One turning vector, and how many ticks it has turned
The counts run from 0 to 198.
[125 124 136 145 142 149  93 138  87 136  90 132 142 146 108 149  89 111
 185 142 161 114 159 130 126 118 155 119 137  92 130  93 152 114 138 143
 129 109 116  76 138 125 116 137  96 130 116 196 119  98 182]
108
[131 144  95 125 116 145  67 113 123  98 154 131 182 143 119 102  89 125
 161 164 149  96 133 113 105 162 150  91 120 152 128  90 120 126 118 108
 127  85 129 156 104 136 112  88  94  98  77 155 177 127 168]
31
[145  89  88 120 121  83  65 134 120 111 103 124 138 113 111 127 117 119
 165 129 120 116 124  86 109 141 165 117 126 138 140  49  99 106 102 153
 163  84 143 146 129 115 104 143 107  89 102 115 120 116 192]
144
[107  75  87 139 136 124  95 116 115 126  95 130 131 116  98 176 131 156
 153 126 166 114 127  81 120 154 156 120 116 137 151  59  77 139 100 102
 185 109 160 135 130  99 128 115 106 127 122 155 114 123 148]
84
[133 100 123 136 125 164 112 100  87 154 117 103 134 161 121 135 100 140
 162 150 127 114 167  77 107 157 169 104  84 107 131  71 165 136 141 117
 165  92 141 125 153 128 153 133 113 138 158 177 148 111 162]
104
[126  76 107 132 125 114  72 153 105 115  98 119 120 115 136 164 112 167
 164 129 139 117 156  99 121 128 184 125 124 122 143  30 100 121 121 131
 169 124 150 127 129 114  99 144 131 148 115 126  99 121 152]
114
[106 154 152 150  96 115  86 174  98  98 120 153 159 120 109 116  86 138
 185 120 146 132 108 129 129 172 150  75 116 105 156  74 132 114 122 142
 122 126 129 115 120 158 109 121 110 132  91 153 135  85 188]
172
[136  94 138 120 134 137  91 135 116 111 117 127 178 111 149 129  92 103
 173 143 142  95 175 109  87 117 156 130 122 185 120  83  86 103 133 124
 125  81 101  96 145  99  90 131 120 110 117 142 155 113 175]
15
[102 123 174 142 120 100 100 140 104 125 134 154 167 127 127 150  83 100
 192 122 128 138 126 108 102 116 139  89 129 158 156  68 144  95 154 134
 142 106 133  97 143 116 135 121 104 119 123 192 151 105 159]
13
[102 117 157 153  76  84  92 139 107 116 139 133 177 120 148 143  86 112
 186 114 137 142 124  96 105 111 150  87 124 165 156  80 128 137 146 131
 156 126 119 120 121 117 159 138 104 122 118 176 155 111 149]
12
[154 111 134 142 118 112 126 135 130  95 115 132 124 159 152 112  79  99
 165 142 116  90 146  80 124 170 149  85  93 159 126  67 172 146 132 122
 145 103 141  88 156 121 143  97 114 124 144 176 157 104 162]
9
[144  97 132 152 123 119 136 162 115  96 126 125 159 114 151 104 125  99
 177 141 153 115 117  56 102 111 134  79 107 143 133  64 165 153 113 109
 180 110 146 117 120  97 158 148 121 106 112 142 142 104 150]
132
[121 111 126 137 106  96  87 160 128 121 110 115 203  98  99 134  79 118
 175 114 102 148 106 103 103 136 188 109 116 105 125  87  94 154 113 144
 132 133 122 117 110 125 115 143 127 106 121 162 158 110 168]
157
[145 119 146 133  84 117  87 134 123  88 108 150 128 136 156 143  87 140
 134 143 125 105  99 118 109 158 125 107 124 195 123  80 100 128  97 117
 141 117 118  93 121 124 116  88  56 176  93 170 154 109 149]
180
[102  69 111 121 137 153 113 128  77  70 123 123 149 150 128 142 116 132
 181 134 131 135 144  87 109 181 119  92 108  91 154 104 146 143  89  97
 156 104 118 137 144 128 117 124 106 101 105 155 127  79 149]
53
[115 138 151 153 119 124  81 143  90 154  95 129 166 130 120 142  98 112
 169 130 161 138 124 113 121  99 146 103 138  96 130  83 140 128 131 140
 150 125 105  65 125 134 155 150  92 140 122 202 136 105 170]
107
[174  89 108 120 124 105 116 142 112  73 134 126 179 114 124 131 104 114
 178 148 122 136  95  78 110 131 135 108 121 130 101  91 129 197  60 135
 134 112 116 112 107 124 115 131 108  90 107 131 152  98 164]
37
[152 117  91 146  97 160 112 135 111 122 107 119 112 149 117 169  76 163
 162 158 132 102 100  90 115 132 194 132 115 134  92  66 106 118  95 117
 128  99 139 114 123 115 122 128 108 175 106 157 142 122 144]
100
[151 112 114 138  72 111 113 129 110 105 147 136 169 162 125 151  93 131
 178 154 148 143 115 110 109 129 150  99 152 150  84  69 140 112 125 118
 104  88 121 118 104 154 124 106  65 140  91 161 154  84 144]
151
[109 123 124 112 103 181 106 110 109  78 118 128 160 115 147 146  72 131
 158 153 135  92 110  95 112 149 151 125 107 138 158  97 117 165  70 113
 134 111  82  74 134 112  93 132  97  88 118 146 135 111 139]
66
[130 123 120 135 118 155 114 147 112 136  90 159 129 117  72 149 109 123
 187 164 188  91 123  99 141 150 138 138 111 131 139  78  91 115 104 147
 131  83 126  98 137  95  99 137 120 117 140 139 121  90 178]
79
[118 121 152 144  76 107 110 120 120 119 120 138 156 140 133 163  73 123
 191 134 162 111 148  89 121 109 184 112 151 146 162  72 150 136 146 138
 136 120 139 116 116 116 110 121 100 105 104 174 133  87 134]
122
[112 101 132 110  94 137  56 128 141  71 133 117 151 115 133  96 115 135
 157 131 127  92 131  97 106 168 124 107  93 143 155  72 112 139  91 105
 163 122 103  82 126 139 115 144  96  97 106 106 135 117 149]
175
[118  94 110 132 126 143 120 132  98 115 111 154 112 131 111 172  92 163
 155 144 158 120  92  92 102 172 142 103  94 153 130  68  96  84  92 111
 147  80 146 135 146 104 116 117  96 157 106 142 133 101 151]
194
[118 136  98 159 179 129 138 180 118  79 129 145 188 110 120 127  91 117
 177 121 149 107 122 116  99 170 147  92 112 142 130  75 114 109 128 105
 138 114 140 124 139 114 116 103 149 126 106 190 145 119 184]
18
[102 127 104 167 140 156  82 165 111  87 135 123 155 135 127 134 109 146
 182 127 170 111 140 109 116 139 170  82 127  84 145  68 147 127 148  95
 158 140 133 111 105 139 123 119 125 145  81 181 120 122 158]
112
[126  80 153 100 133 163  99 120 103 140 120 117 153 160  92 132  80 112
 153 154 114 125 140 109 100 164 150 102 104 130 112  90 117  93 107 114
 112  86 140 113 144 114 106 106 104 135 126 171 169  83 170]
44
[132  84 114 116 140 111 150 133 106  87 135 143 159 128 120 114 104 122
 169 124 150 134 134  64  95 146 140  77 104 124 144  62 146 134 100 109
 147  74 152 122 169 113 113 123 100  87 110 128 134  79 163]
23
[148 110 106 145  89  81  90 122 130 111 139 128 156 143 132 150 117 128
 168 148 130 122 102 120 108 141 122 106 142 158  81  49 124 118 122 114
 135  87 112 100 114 148 152 102  73 163 116 163 149 114 151]
150
[155 116 117 134 133 146 127 140 111  82 114 130 159 131 156 124  77 143
 157 137 147 123 150  81 112 113 174  88 137  89 137  58 166 179 128 118
 141 120 147  89 139 131  95 115  82 116 128 148 117  95 154]
117
[109  97  94 159 141 130  90 162 101  98 111 123 142 132 130 162 105 168
 186 127 149 120 149 107 121 135 189 105 134  96 159  63 136 116 134 112
 157 128 154 136 131 124 101 119 142 140 103 171  96 111 158]
113
[132  97 148 118 122 133  69 132 142 130 155  90 167 153 102 104 117 117
 161 162 102 120 152 100 114 157 144  85 103 147 104  52 111 109 138  99
 146 106 148 120 103 135 132 115 123 122 131 165 179 111 165]
154
[109 134 102 139 108 103 112 110 121 119 131 149 200 117 123 121 107 129
 151 105 161 135 115 123  88 150 113 109 126 152 116  53 112 148 125 106
 142  79 111 104 148 147 157  98  51 154 125 156 163 116 168]
26
[145  95 105 130 148 135 111 131 128 129 105 118 166 128 104 101 109  99
 164 137 168  80 173 101 110 158 161 133 136 152 104  74  90 113 145 115
 125  76 132 114 144  98 107  98 114 109 118 159 152  95 181]
139
[120  79 162 108 104 106  74 136  85 106 115 126 173 125 156 131 118 127
 152 116 123 150 132  95  71 101 147 103 128 140 108  91 102 137 102 115
 140 108 106  96 115 127 120 134  67 154  79 150 141  79 151]
166
[119 100 132 125 117 162 117 132 119  72  98 118 156 115 136 152 102 116
 157 143 150 102 107  88 120 142 136 114 121 140 157 111 118 190  70 105
 152 144  99  82 117  95 120 125 101  88 131 169 138 114 129]
67
[131 124 126 122  92 145  57 142 101  86 119 118 125 121 132 113 117 123
 162 137 132 105  99  98 100 152 112 106  93 117 132 103 129 125  61 123
 150 113 111  93 113 133 131 155  93 128  62 135 144 108 176]
51
[128 137 126 165  74 111  90 120 138 120 114 136 144 138 148 131  96 141
 160 134 154  91 148 112 134 150 142 101 127 161 134  35 150 147 148 118
 154 119 106  82 131 148 154 109  91 172 139 166 143 123 150]
120
[114 110 123 123 119 157  85 130  90  75 136 125 136 138 130 120 105 127
 182 137 140 125 111  95 105 172 117  81 104  94 149 113 167 134  75 100
 149 107 108 103 130 142 133 134  96 108  74 159 134  89 160]
52
[125 106 137 141  85 141 110 133  74 103 101 144 142 128 160 184  93 148
 163 156 168 119  99  76  96 130 156 116 120 183 133 100  91 138  97 118
 136 116 122 136  98  91 125 123  84 148  95 151 146  98 127]
71
[135 100 185 112 147 134  93 156  94 106 116 124 174 140 143 109 102 108
 143 117 125 156 138 115  91 128 124  77 124 114 115  92 131 125 115  98
 132 116 135  87 115 136 121 108  79 147 100 176 147  75 171]
167
[117  82 131 101 120 168  90 112 112 136 113  95 179 143 103 119  82 129
 152 138 110 111 154 108  86 163 158 128  93 139 103 106  73 131 106 113
 115  89 119 124 122 118 110 131 112 123 118 144 182  97 169]
45
[ 86 110 165 136  93 119  73 154 113 118 105 134 152 107  98 151  96 141
 174 137 135 124 120 111 140 157 156  98 109 124 188  76  95 153 102 154
 155 161 144 126 110 124 113 128 115  99 139 147 129  97 160]
63
